71	75	-73	71
65	69	-65	69
65	76	-74	73
65	11	-66	28
72	-67	70	-64
70	-22	-66	-24
-70	71	-56	72
19	66	-71	67
-69	-72	72	-71
-70	62	-51	72
-71	-72	75	-72
-71	-67	72	-66
->
-71	-71	-70	-69	19	-70	70	72	65	65	65	71
-67	-72	62	-72	66	71	-22	-67	11	76	69	75
72	75	-51	72	-71	-56	-66	70	-66	-74	-65	-73
-66	-72	72	-71	67	72	-24	-64	28	73	69	71

64	3	-38	35	-40	-29	-22	16	27	-25	18	17	-42
20	45	26	7	-30	-4	9	-38	10	21	79	-36	-30
1	27	21	1	49	7	3	4	10	26	37	95	-4
->
1	20	64
27	45	3
21	26	-38
1	7	35
49	-30	-40
7	-4	-29
3	9	-22
4	-38	16
10	10	27
26	21	-25
37	79	18
95	-36	17
-4	-30	-42

21	39	-1	-42	-7	84	79	39	-34
54	44	0	57	6	-13	-15	45	57
->
54	21
44	39
0	-1
57	-42
6	-7
-13	84
-15	79
45	39
57	-34

-12	26	-19	-19	53	-9	50	-11	-12	-19
-15	71	18	6	17	45	26	-18	-16	3
67	-12	68	68	-38	43	-37	66	63	67
->
67	-15	-12
-12	71	26
68	18	-19
68	6	-19
-38	17	53
43	45	-9
-37	26	50
66	-18	-11
63	-16	-12
67	3	-19

-4	5	-39	-25	-4	-21	-23	8	-1	91	27
7	33	-14	-25	10	-22	4	-13	9	32	1
1	-27	-39	-5	-35	7	-2	-9	-13	-24	22
-5	-39	21	33	-11	38	7	18	-12	-3	-11
->
-5	1	7	-4
-39	-27	33	5
21	-39	-14	-39
33	-5	-25	-25
-11	-35	10	-4
38	7	-22	-21
7	-2	4	-23
18	-9	-13	8
-12	-13	9	-1
-3	-24	32	91
-11	22	1	27

-7	-5	-2	0	-5	-11
-7	-3	-2	0	-5	-11
-15	-5	-2	0	-5	-11
-7	-3	-2	0	-5	-11
-7	-3	-2	0	-5	-11
-7	-3	-2	0	-5	-11
-6	-3	-2	0	-3	-11
74	-1	-2	0	13	-9
-50	-3	-2	0	-14	-11
->
-50	74	-6	-7	-7	-7	-15	-7	-7
-3	-1	-3	-3	-3	-3	-5	-3	-5
-2	-2	-2	-2	-2	-2	-2	-2	-2
0	0	0	0	0	0	0	0	0
-14	13	-3	-5	-5	-5	-5	-5	-5
-11	-9	-11	-11	-11	-11	-11	-11	-11
---
25	3	-3	-29
-42	3	-10	-19
66	-16	20	37
15	74	1	31
78	-8	20	11
->
3	-3
3	-10

72	69	2	-96
-87	-85	89	97
->
69	2
-85	89

38	-39	-19	71
1	-1	-2	71
1	3	-2	71
2	1	-2	71
34	21	-33	71
->
-39	-19
-1	-2

-89	-92	93
13	-89	87
-67	83	-91
-87	-89	89
-78	84	-85
->
-92	93
-89	87

-19	-34	75
54	58	10
-2	-13	62
29	43	-34
-2	-12	60
->
-34	75
58	10

17	3	68	-26
-68	15	-72	72
-28	3	75	68
->
3	68
15	-72

3	-14	-95	13	33
9	-17	1	-18	-52
-5	-3	-73	-16	-12
17	5	53	-24	-47
7	-9	-95	7	24
->
-14	-95
-17	1
---
7	67	7	-25	15
5	80	5	-35	12
-2	83	-2	-49	-1
5	30	5	-8	10
7	52	7	-17	15
6	39	6	-12	13
2	86	2	-45	6
2	20	2	-6	5
4	24	4	-7	8
->
-25	15	7	67	7
-35	12	5	80	5
-49	-1	-2	83	-2
-8	10	5	30	5
-17	15	7	52	7
-12	13	6	39	6
-45	6	2	86	2
-6	5	2	20	2
-7	8	4	24	4

37	14	73
-12	69	-14
4	-43	-28
-51	-15	-41
-43	43	-91
->
14	73	37
69	-14	-12
-43	-28	4
-15	-41	-51
43	-91	-43

-20	4	-34	29	-36	-49	28	21	48
-10	63	-7	-44	-22	5	-37	-11	-9
-31	9	-33	1	54	56	35	33	-54
40	-58	-15	43	-30	34	4	18	-26
42	5	48	-11	37	30	-81	41	68
-55	0	19	17	-38	39	-64	3	-13
15	-13	-14	-1	-15	-22	-13	-30	-26
->
21	48	-20	4	-34	29	-36	-49	28
-11	-9	-10	63	-7	-44	-22	5	-37
33	-54	-31	9	-33	1	54	56	35
18	-26	40	-58	-15	43	-30	34	4
41	68	42	5	48	-11	37	30	-81
3	-13	-55	0	19	17	-38	39	-64
-30	-26	15	-13	-14	-1	-15	-22	-13

-42	60	-43	-79	-3	6
-20	-25	39	-3	-19	-28
->
-3	6	-42	60	-43	-79
-19	-28	-20	-25	39	-3

10	0	-7	39	1	19	22	-54	-2
-4	12	47	15	20	3	-42	-47	-49
8	15	2	65	-11	20	16	-73	-1
-14	11	23	-41	-4	-24	-44	58	-7
-14	3	40	-45	22	-19	-55	32	-37
6	-9	-36	-1	-17	1	37	22	36
11	-6	-31	27	-13	13	42	-20	27
-6	-24	-12	-70	13	-19	-2	77	8
->
-54	-2	10	0	-7	39	1	19	22
-47	-49	-4	12	47	15	20	3	-42
-73	-1	8	15	2	65	-11	20	16
58	-7	-14	11	23	-41	-4	-24	-44
32	-37	-14	3	40	-45	22	-19	-55
22	36	6	-9	-36	-1	-17	1	37
-20	27	11	-6	-31	27	-13	13	42
77	8	-6	-24	-12	-70	13	-19	-2

54	22	-89	24
-44	27	-54	35
-20	-27	78	-21
48	-27	48	-32
-78	17	56	12
-87	7	48	9
-12	30	-56	19
-52	15	23	2
->
-89	24	54	22
-54	35	-44	27
78	-21	-20	-27
48	-32	48	-27
56	12	-78	17
48	9	-87	7
-56	19	-12	30
23	2	-52	15
---
29	12	-29	25	11	18	-10
95	40	-94	80	37	59	-33
29	12	-29	25	11	18	-10
->
95	40	-94	80	37	59	-33

-27	19	9	-17	3
0	-60	-70	8	15
15	-13	-31	17	-2
-2	-43	-71	6	8
0	-63	-61	6	23
-26	3	12	-6	7
1	4	-8	-15	-3
2	6	-8	2	4
-15	9	13	0	-1
3	-60	-72	11	23
-3	-48	-73	11	19
-26	25	10	-6	9
->
0	-60	-70	8	15
-2	-43	-71	6	8
-26	3	12	-6	7
2	6	-8	2	4
3	-60	-72	11	23
-26	25	10	-6	9

17	43	13	1
43	-44	45	26
-31	-20	-24	-12
-43	44	-45	-26
9	-68	4	-1
18	-77	20	18
35	-3	25	17
18	-37	10	9
1	-61	3	3
-37	71	-34	-28
-4	46	0	1
->
43	-44	45	26
-43	44	-45	-26
18	-77	20	18
18	-37	10	9
-37	71	-34	-28

37	-19	10	-5	-87	-20	-38	-65	-31	-28
8	22	50	5	-22	25	-76	-30	32	-14
->
8	22	50	5	-22	25	-76	-30	32	-14

-20	-4	-10	-11	6	6	5	22	-11	29	26	17	-9
-18	-48	-38	-22	25	20	24	29	-44	86	13	-8	-1
-20	1	-20	14	18	10	11	-1	-49	33	19	-26	-23
5	-23	-10	-9	3	3	8	12	13	15	-8	6	7
-1	-3	-18	6	10	11	8	0	-15	4	-2	-2	-14
-20	-28	-42	-10	22	38	19	7	-65	62	19	-11	-13
-5	-13	-12	-14	12	17	7	14	-38	48	-6	-4	4
->
-18	-48	-38	-22	25	20	24	29	-44	86	13	-8	-1
5	-23	-10	-9	3	3	8	12	13	15	-8	6	7
-20	-28	-42	-10	22	38	19	7	-65	62	19	-11	-13

13	82	81	96
13	82	86	96
3	68	86	80
3	7	-2	69
0	1	81	90
->
13	82	86	96
3	7	-2	69
